In the rows, 128 means zero.
The rows of Y fall into a few groups, which share some directions, and each row is roughly a mix of its group's hidden directions.
Y (140 x 10):
[[ 85 133 175 139 128 139  99 119  95  93]
 [160 155 142 127 102 166 118 153  96  87]
 [ 76 135 129  93 106  99 112  87 133 111]
 [115 137 105 109 143 105  67 133 133  84]
 [180 106 138  83 102 109 133 158 126 147]
 [157 158 144  99 118 108 142 102 186 122]
 [111 120  80 147 135 160 113 127 183 112]
 [149 156  79 108 151 103 101 143 104 158]
 [ 98 125 149 102 128 121 173 101 180 131]
 [133  82 153 138 158 132 152 113 143  75]
 [111 156  73  84 151 105 126 138 128 109]
 [126 141 111 151 157 129 161 117 147 193]
 [158 115 141 114  92 107 115 177 148  90]
 [ 95 125 113 125 125 109  70 112  82 118]
 [157 104 137 129 177 113  95 161 163 119]
 [135  72 167 109 114 147 127 120 170 138]
 [121 146  68 144 153 145 140 150  95 102]
 [126 178  89 136 128 170 116 105 161 119]
 [ 96 146 157 126 170 141 121  76 108 146]
 [119 111 115 111 131 125 191  83 117 153]
 [138 147  98 133  89  82 117 128 103  86]
 [160 120 107 138 159  98 149 182 101 125]
 [153 106 113 128 128  62 117 119 158 156]
 [165 115 146 164 144 148 173 135 132 169]
 [127 120 200 113 143 140 160 151 121 120]
 [137 173 132 144 171 172 147 114  99 122]
 [149 145 143 131  98 105 159 137 189 149]
 [183 104 161 150 148 130 116 168 137 141]
 [130 119 201 108 130 134 161 129 148 113]
 [133 151 144 141 106 115 130  65 150  89]
 [ 84 111 180 144 144 136 105 158 112 147]
 [ 80 143 117  76 123 144 144 142 131 166]
 [100 119 102 109  91  75 103 134 145 151]
 [ 80  98 127  99 136 100 100 101 162 128]
 [136 122 125 121 158 160  60 122 148 108]
 [131 108 177 136 153 186 102 127 124 124]
 [145 138  99 134 126  64 114 147  96 152]
 [124 140 179  75  99 136 104 110 130 140]
 [ 86 124 114 122 156 138 115  64 141 112]
 [145 194 117 124 137  90 125 100 147 124]
 [100 152 143 150  98  76 113 152 155 109]
 [131 119 130 141 124 123 156 142 124 207]
 [ 96 111  93 136 141  80 108 140 112  87]
 [126 137 124 125 121 197 154 136 102  93]
 [150  82 153  97 145 150 134 163 141 161]
 [ 98 126 174 132  89 116 144 131 157  86]
 [163 104 158 168 145 133 120  82 129 100]
 [142  95 128 110 151  98 190 135 146 147]
 [152 147 110  86 156  93  92 158 147 130]
 [143 144 155 181  91 129  93 145 106 143]
 [126 105 114  79 106 139 136 163 165 161]
 [173  98 103 149  99 145 163 140 157 139]
 [120 144 105 137  94 147 171 154 134  78]
 [137 134  80 149 168 141  93 164 130 109]
 [134 104 109 148 153 106 101 130  65 145]
 [126 128 117 150 135  80  68 121 136 158]
 [139  96  72 107 107 127 147 124 111 169]
 [101 113 129 110 145 169  92 135 159  83]
 [152 100 186 100 115 121 124 150 164 135]
 [104 137 118 175 129 153 121  92 156  85]
 [109  67 155 125 112 145 143 143 109 165]
 [156 139 165 173  90 119 125 163 120 148]
 [ 72 152 145 142 105 121 114 120  85 156]
 [115  83 117 132 143 120  68 136  91 128]
 [ 87 157 138  89 122  89  93 106 119 115]
 [112 171 120  94 139 111 105 129 155  77]
 [120 103 107 157 155 146 118 159  94 177]
 [103 161  96 132 122 165 120  90 136 171]
 [115 107 153  97 126  69 116  98 124  98]
 [ 92 153 112  69 117 131 112 123 165 135]
 [102 169 122 111 109 107  95 107 129  77]
 [ 88 131 176 150 155 139 122 149 101 162]
 [150 129 150 143 187 137 150 153 138 168]
 [125 166 147 121 166 166 134 161 129 169]
 [140 132 116 125 119  83 116 155 177 172]
 [ 91 125  88 111  97 122 107 106  79 131]
 [122 159 151 162 145 160 171 118  98 153]
 [142 130 102 151 134  60  98 130 116 151]
 [ 95 111 136 112 127 120  58 105 111 137]
 [127 126 105 107 125 205 106 118 118 134]
 [136 136 154 162 154 162  95 121  80 110]
 [125 120  87 119 162 176 140 173 122 137]
 [134 145 124 120 163 101 136 110  65 158]
 [154 118 150 104 147  95  66 116 145 134]
 [147 143  95 114 154  85 115  76 109 126]
 [152 154 118 152 136 174 150 159 146 169]
 [ 98 160 139 122  88 133 133 185 124 103]
 [142 155 105 150 133 117 139  90  83 171]
 [ 91  88 164 113 128 143 144 135  97 168]
 [137  83 168 107  81 153 116 143 120 139]
 [164 140 108 137  74 157 116 155 146 101]
 [112 180 153 152 128 110 104  91  98 112]
 [ 84 133  71 139 148 123 108 138 161 143]
 [104 160 147  90 162 152  96 143 156 108]
 [114 137 104 161 167 162 134 172  99 139]
 [103 171  93  96 109 112 114 168 124 148]
 [136 161  69  93 160 104 124 132 126 118]
 [144 137 128  92 141  63 141 108 149 105]
 [118 172 141  91  82 136 151 142 103 105]
 [120  86 172 164 117 114 151 103 110 102]
 [ 68 143 145 118 166 126 120 122 123 170]
 [175 148 140 120 167 116 143 131 179 112]
 [135 117 181  99 144 120 117 174 107  99]
 [105 144  72 150 156 126 124 156 162 149]
 [ 88 109 134 118 124 136 143 180 176 142]
 [167 116 162 168 123 120 116 180 117 137]
 [155 183 114 107 121 112  88 115 158 142]
 [155 163 159 105 159  94 133  85 137 118]
 [132 135 133 171 103 111 185 106 101 112]
 [153 113  75  97  86 141 119 137 157 136]
 [122  86 136 144 150 179 139 157 147 161]
 [139 120 137 117 171  83 157  98 106 160]
 [161 167 112 130 135 102  66 135 124 132]
 [ 99 125  71 120 147 138 151  90 150 151]
 [144 116 170 102 146 107 136 163 177 144]
 [108 191 145 144  93 112 148 112 140 144]
 [ 80 179 103 139 125 115 104 142 110 153]
 [159 158  95 114 157  98  81 150 122 126]
 [ 73 145 168  99 147 154 136 111 135 147]
 [ 98 135 110 129 121 176 163 176 140 112]
 [ 73 166 131 103 116  94 111 127 121 157]
 [141 165  84 122 131 144 118 174 115 165]
 [139 173 116 112 100 170 100 129 164 106]
 [128 157  78 143 115  74 137 123 142 151]
 [129 118 127 108  93 190 126 157 156 107]
 [144 148  92 144  71 121 138  96 123 157]
 [170 103  89 115  96 136 149 129 165 103]
 [150 137  87 168 105 157 153 114 147 162]
 [116 120 150 110 128 116  55  97 138 122]
 [126 144 122 131 128 153 163  83  70 137]
 [123 101 134  97  91 112 109  81 103  96]
 [140 155 133 125  99 143 178  77 110 116]
 [133 128 141 107  74 117 141 164 171 104]
 [ 89  94 141 139 129 162 149  91 130  88]
 [ 99 168 122 107 133 182 101 130 141 157]
 [127 106 141 139 113 177  82 150 166 117]
 [115 108 171 150  88 132 179 115 130 142]
 [150 167 132 138 159 156 133 109 128  70]
 [128  73 145 141 172 113 156 107 155 129]
 [128 113 104  82 134 145 160  85 153 157]]
In each list below, two rows fit none of the groups, and each other row fits one group, some only roughly. Which are they? Name them in the order they come.
    Z724: [107 150  77  86 139 141 144 100 130 159]
    Z625: [148  98 110 137  76 100 137  91 160 132]
    Z285: [ 91 166 146  84 110 106 162 111 139 121]
    Z766: [135 166  97 168 122 166 138 167 108 122]
    Z535: [124 158 117 100  67 132  97  96 136 133]
    Z455: [138  85 116 149 110 172 135 121 162 167]
    Z117: [137 161 156 118 133  91 104 140 151 181]
    Z985: [105 123 132 122  91 137 164  94 125 183]
    Z468: [103  88 122 131 117 121  69 165 124 113]
    Z889: [ 95  80 155  95 136 134  96 139 154 108]
    Z598: [168  96 150  87 158 116 142 120 163 112]
    Z5: [ 72  98  99 118 134 140 132  95 152 101]
  Z117, Z5
    Z874: [142 184 166  93 126 136 126 111 110  98]
    Z268: [132  97 137 140 132 170  91 127 102 178]
    Z510: [125  68 120 129 120  79 120 153 156 120]
    Z513: [143 108 128 119 119 141  61 127 166 103]
    Z473: [148 141 135 171 102 187 150 139 125 147]
    Z829: [ 84 160 127 103 110  81 150 141 147 150]
    Z238: [126 150 105 130 128 114  97 136 133 201]
    Z426: [103 145 110 137 111 134  70 102 101 161]
    Z824: [ 82 147 119 100 135 157  95 112 160 160]
    Z431: [145 122 131 138 110 189 133  97 145  86]
    Z515: [144 102 169 163 172 151 128 163 130 137]
  Z513, Z238
    Z974: [123 178 126 164 127  93  82 112 123 118]
    Z129: [149 116  95  60 131 120 128 161 134 135]
    Z718: [108 113 132  68 164 125 106 125 120  90]
    Z183: [120 116 147  84 122 126 112 111  71 164]
    Z785: [113 135 141  87  86 153 151 177 130 117]
    Z927: [144 165 155 130 125 155 145 122  71 157]
    Z887: [151  89  88 140 110 125 109 127 183 130]
    Z557: [152 163 104 145  98 112 154 114 129 182]
    Z3: [147 114 120 131 129  55 164 137 139 140]
    Z484: [122 119 171 175  91 149 125 100 128  99]
    Z461: [ 85 106 152 148  99 168 119 144 114 164]
    Z382: [145 119 160 127 121 203 121 149 120 131]
    Z788: [180 108 108 162 108 130  86 120 149 114]
  Z129, Z183
    Z222: [ 98  88 114 138  96 148  94 145 117  86]
    Z471: [137 136 108  73 112 102 116 180 139 140]
    Z972: [105 128 100 122 166 108 111 100 177  97]
    Z404: [114 163 111 173  91 154 155 113 102 143]
    Z108: [177 154 157 156 112 101 115  95 122 152]
    Z505: [124 115 145 123 176 164 136 127 183 109]
    Z295: [102 142 149 105 161 156 173  97 102 136]
    Z458: [ 78 143 128 153 100 180 113 151 125 124]
    Z319: [171 129  84 125 115  96 120 130 177 139]
    Z552: [126 132  92 143 142 127  65  87 127 141]
    Z948: [132 115  78 171 127  97 151  90 120 130]
    Z41: [154 163 134 120 146 165 162 165 143  95]
    Z131: [186 109 134 124 131 153 111 153  80 129]
    Z194: [ 97  96 120 127 148  84 133 161 142 172]
    Z816: [ 87 104 131 101 103 160  85 102 125 108]
  Z471, Z41
    Z147: [ 84 104 103 112 133 169 168 152 113 136]
    Z65: [112 119 134 178 116 149  90 100  97  97]
    Z644: [143 116 160  92 131 126 182  96 129 158]
    Z771: [114 153 106  78 140 133 128 143 158  78]
    Z34: [137 176  73 149 114 131 140  93 137 139]
    Z18: [129 136 168 127 104 169 131 165 137  82]
    Z119: [158 158  96 126  90 112 135  87 142  96]
    Z158: [181 141 111 129 117 134 168 118 171 103]
    Z493: [142 148 117  62 150 141 146 164 114 136]
    Z978: [123 153 113  80 129 119  76 111 141 163]
    Z632: [131 121 163  96  95  88 153 111 113  90]
  Z493, Z632
    Z344: [147 117 152  90  95 131 115 186 144 144]
    Z230: [146 147 120 118 131 119  87 160  71 153]
    Z460: [122  76 150 131 154 172 118  88 135 127]
    Z46: [116 155  98 133 113 111 140  95 139 191]
    Z405: [113 152 133 111 138  58 133 118 101 153]
    Z953: [120 144 100 116 121  97 106 175 178 138]
    Z727: [120 107 170 130 167 133  69 118 138 120]
    Z522: [140 167 152 170  95 129 150  88 108 128]
    Z201: [159  92  82 172 136 118 136 129 159 121]
    Z306: [ 93 167  77 127 138 124 146 117 161 151]
    Z892: [159 130 145  90 132  89 105 130 138 180]
    Z544: [126 130 147 184  86 149 161 122 104 141]
    Z722: [173  93  82 138  98 123 131 100 111 116]
    Z45: [133 119 173 160 143 109 147 175  96 113]
    Z631: [116 136 149 103 106  79 121 129 125 186]
  Z727, Z306
    Z433: [ 92 128 128 153 106 181 133 171 128 105]
    Z197: [101 163 161 102 102  85 139 160 117 133]
    Z846: [166 119 159 138 136  69 104 130 130  98]
    Z68: [ 91 142 158 103 147  87 153 117 155 158]
    Z880: [152 103 131  86 108 122 158 131 175  97]
    Z25: [141 117 172 111 125  68 152 158 133 127]
    Z813: [182 147 124 159 105 124 169 135 110 154]
    Z682: [122  81 170  96 129 146 102 112 142  95]
    Z583: [144  70 126 126  81 108 162 122 136 117]
    Z715: [135 118 110 128 159  95  85 102 106  82]
    Z714: [156 101 141 145 171 119 107 102 135  78]
    Z106: [175 109 131  94 152 103 157 128 162 155]
    Z447: [124 112 166 160 185 150 116 141 106 146]
    Z903: [105 158 158 113 155  99 150 111  80 149]
    Z581: [132  87 125 178 140 144 118  75 127 126]
  Z583, Z581
    Z280: [114  98 130 136 139  94 129 197 113 140]
    Z918: [166 107  94 132 131  95  86 103 138 158]
    Z233: [ 93 168 103 149  83 119 110 107 100 135]
    Z495: [144 131 138  81 150 111 104 104 182 114]
    Z674: [128 102 130 129 118 170 149 125 114 194]
    Z665: [108 127 113 120  93 184 102 129 153 162]
    Z265: [ 95 160 130  84 140 115 146 116  86 158]
    Z67: [171 110 140 105 131  91 100 145  97 164]
    Z528: [139 120 125 121  72 171 163 108 132 155]
    Z867: [146 110 135  91 100 110  82 147 133  86]
  Z528, Z867
    Z95: [156  94 138 136  70 149 139 144 129 163]
    Z477: [153 155 124 138 168 165 133 140 106 178]
    Z237: [124  94 157 148 124 116 193 108 129 107]
    Z955: [143  56 133 120 113 140 126 160 154 127]
    Z791: [112 120 176 128 128 107 116 194 133 130]
    Z980: [105 142  82  90 103 165 159 142 120 134]
    Z741: [ 85 151 104  88 109 156 155 116 153 147]
    Z2: [157 124  85 161 140 157 120  95 106  94]
    Z353: [192  91 114 131 127 112 130 130 168 132]
    Z402: [128 187 161 143 154 133 141 161 113 153]
    Z466: [127 133  70 144 154 136 116  78 112 147]
    Z731: [108 122 124  88  68 101 128 103 141 110]
    Z992: [132 127  76 132  78 149 168 117 116 132]
    Z193: [108 185 104 146  87 142 123  95 121 121]
  Z477, Z402
    Z981: [131 151 133 172 113 174 173 151 133 117]
    Z151: [141 157 158  98 174 112  97 105 136 157]
    Z783: [112 200 140 163 143 138 143 127 134 140]
    Z215: [119  99 136 128 171 152  96 171 134  94]
    Z87: [ 64 101 134 138 113 143 109 109  97 108]
    Z692: [161 138  96 121 113 110 163 114 161  81]
    Z648: [130 135  96 142  80  80 137 148 159 113]
    Z642: [172 145 128 146  91 134  96 127 100  85]
    Z10: [129 134 194 119 129 159  96  99 141 117]
    Z916: [137 179 146 109 100 119 162  82 133 117]
    Z921: [158 166 115 108 131  63 122 145 121 127]
    Z456: [109 102  86 168 112 130 146 112 116 175]
    Z996: [109 176 116 140 142 131 142 119 101 186]
  Z151, Z692
    Z553: [112 109 162  92 113 173 112 148 146 164]
    Z497: [166 101  76 122 131 114 116  94  95 123]
    Z102: [ 83 165  95  89 124 153 134 115 150 114]
    Z902: [ 67 143 133 125 134 185 119 118 131 122]
    Z956: [135 152 146 182  98 144 158  97 140 103]
    Z464: [114 152  96 149 120 129 106  60 124 115]
    Z312: [123  76 153 124  98 125 131 120 155  77]
    Z16: [159 119 145 153 115 151  75  97 144  99]
    Z993: [150 145 100 106 167 136 147 100 172  98]
    Z859: [132 122 134 122 161  74  99  90 160 119]
  Z312, Z859
    Z696: [110  80  97 107 137 145 115 103 119  80]
    Z32: [ 97 122  86 104 130 124 164 122  91 167]
    Z570: [106 127  89  76 150 101 111  98 119 147]
    Z595: [101 118 143 168 133 149 138 155  99 180]
    Z182: [147 149 162 172 100 110 148 109 134  86]
    Z520: [174 152 167 123 126 116 105 125 178 121]
    Z472: [100 125 108  67 142 126  92 139 141 158]
    Z612: [156 119 112 137 135 133 128 107  91 195]
    Z922: [113 146 105 125 179 148 113 133 153  77]
    Z970: [131 157 159 165 186 140 113 136 108 141]
    Z822: [149 136 117 186 117  84 115 152 108 149]
  Z696, Z822
    Z614: [145 141 107 106 129  89 122 117 103 191]
    Z509: [128 162 105  84 138 184 120 139 128 104]
    Z655: [108 165 115 116  74 136 133 130 164  93]
    Z537: [ 93 126 157 100 125  85 143 153 168 148]
    Z677: [155 147 155 167 183 132 110 121 121 101]
    Z749: [155  95 120 119 168 170 164 157 126 136]
    Z746: [ 84 154 153 128  78 141 151 105 115 107]
    Z264: [109 140 139  86 109 121 193 128 143 111]
    Z571: [129 182  86  97 120 120 130 118 161 104]
    Z800: [183 125 144  83 164 111 113 138 122 110]
  Z509, Z800
    Z380: [107  84 130 118 130  70 115 149 154 105]
    Z866: [154 165  84 149 106 134 158  93 109 136]
    Z684: [133 112 161 153 114  66 117 114  94 120]
    Z42: [146 158 118 148  87 142 185 105 139 134]
    Z156: [110  91 193 100 137 118 139 138 140 145]
    Z807: [150 123 185 119 166 160 154 137 141 146]
    Z290: [186 151 126 155 124 136 152 165 129  96]
    Z242: [ 87 118 121 113 117 170 166  99 156 104]
    Z716: [ 81 139 122 136 162 130  75 145 100 126]
    Z284: [153  79 114 110 109 107 123 157 146  83]
    Z474: [109 118 151 150 107 171  87 137  85 116]
  Z284, Z474
    Z939: [104 124 150  96 134 198 134 148 128 138]
    Z894: [125 182 153 162 114 150 172 112 125 125]
    Z154: [ 87 152 140  86 108 139 149 104 170 134]
    Z178: [122 157 141 115 105 113 132  97  78 175]
    Z702: [131 131 103 126 135 111 103  58 132 161]
    Z847: [113 145 101 142  69 156 155 106 109 110]
    Z279: [142 154 128 142  72 171 157 137 131 104]
    Z152: [ 92 111 117 101  95 146  81 150 159 139]
    Z801: [168  87 114 136 162 116 127 154 149  88]
    Z70: [127 191 118 129 164 126 121 138 150  88]
    Z585: [100 131 141 164  88 165 173 138 113 135]
    Z419: [128 152  95 165 135 153 122 116 107  71]
    Z647: [138 175 115 150 100  91 145 131 128  82]
  Z279, Z801
    Z720: [112 106 170 112 171 120 156 153 107 160]
    Z740: [ 99 151 170 102 143 131 132 175 136  93]
    Z609: [ 75 111  98 113 128 120 169 107  96 116]
    Z62: [155 111 143 138 129 160 111 136 122 198]
    Z517: [130  65 155 146 102 138 115 161 149 126]
    Z630: [156  68 143 132 106 133 139 117 172 115]
    Z736: [111  76 159 134 105 100 112 131 161  97]
    Z503: [156  93  88 139 133 126  77 140 141 158]
    Z599: [103 102 127 155 120 193 156 114 115 133]
    Z666: [ 91 136 156 116 146 145 194 118 121 127]
  Z740, Z736
    Z640: [ 96 137 138 107 184 149 109  98 150 104]
    Z502: [181 102 114  91 102  93 133 114 143 142]
    Z8: [137 113 111 154 161 124 145 104 193 122]
    Z651: [ 95 132 163 156  90 124  96 130 128  84]
    Z575: [109 129 176 139 127 105 135 131 115  64]
    Z357: [117  85  75 114 100 136 115 161 147 139]
    Z88: [140 161 119 120 203 117 112 126 118 118]
    Z979: [112 117  70 154 115 127 134 166 137 165]
    Z83: [108 113 112 165 128 153 155  85  86 109]
    Z50: [122  94 170 138 131 120 162 144  89  90]
    Z752: [165 114  71 151 126 113 125 155  93 130]
    Z137: [146 130  89 150 116 164  72 137 115 108]
  Z575, Z50
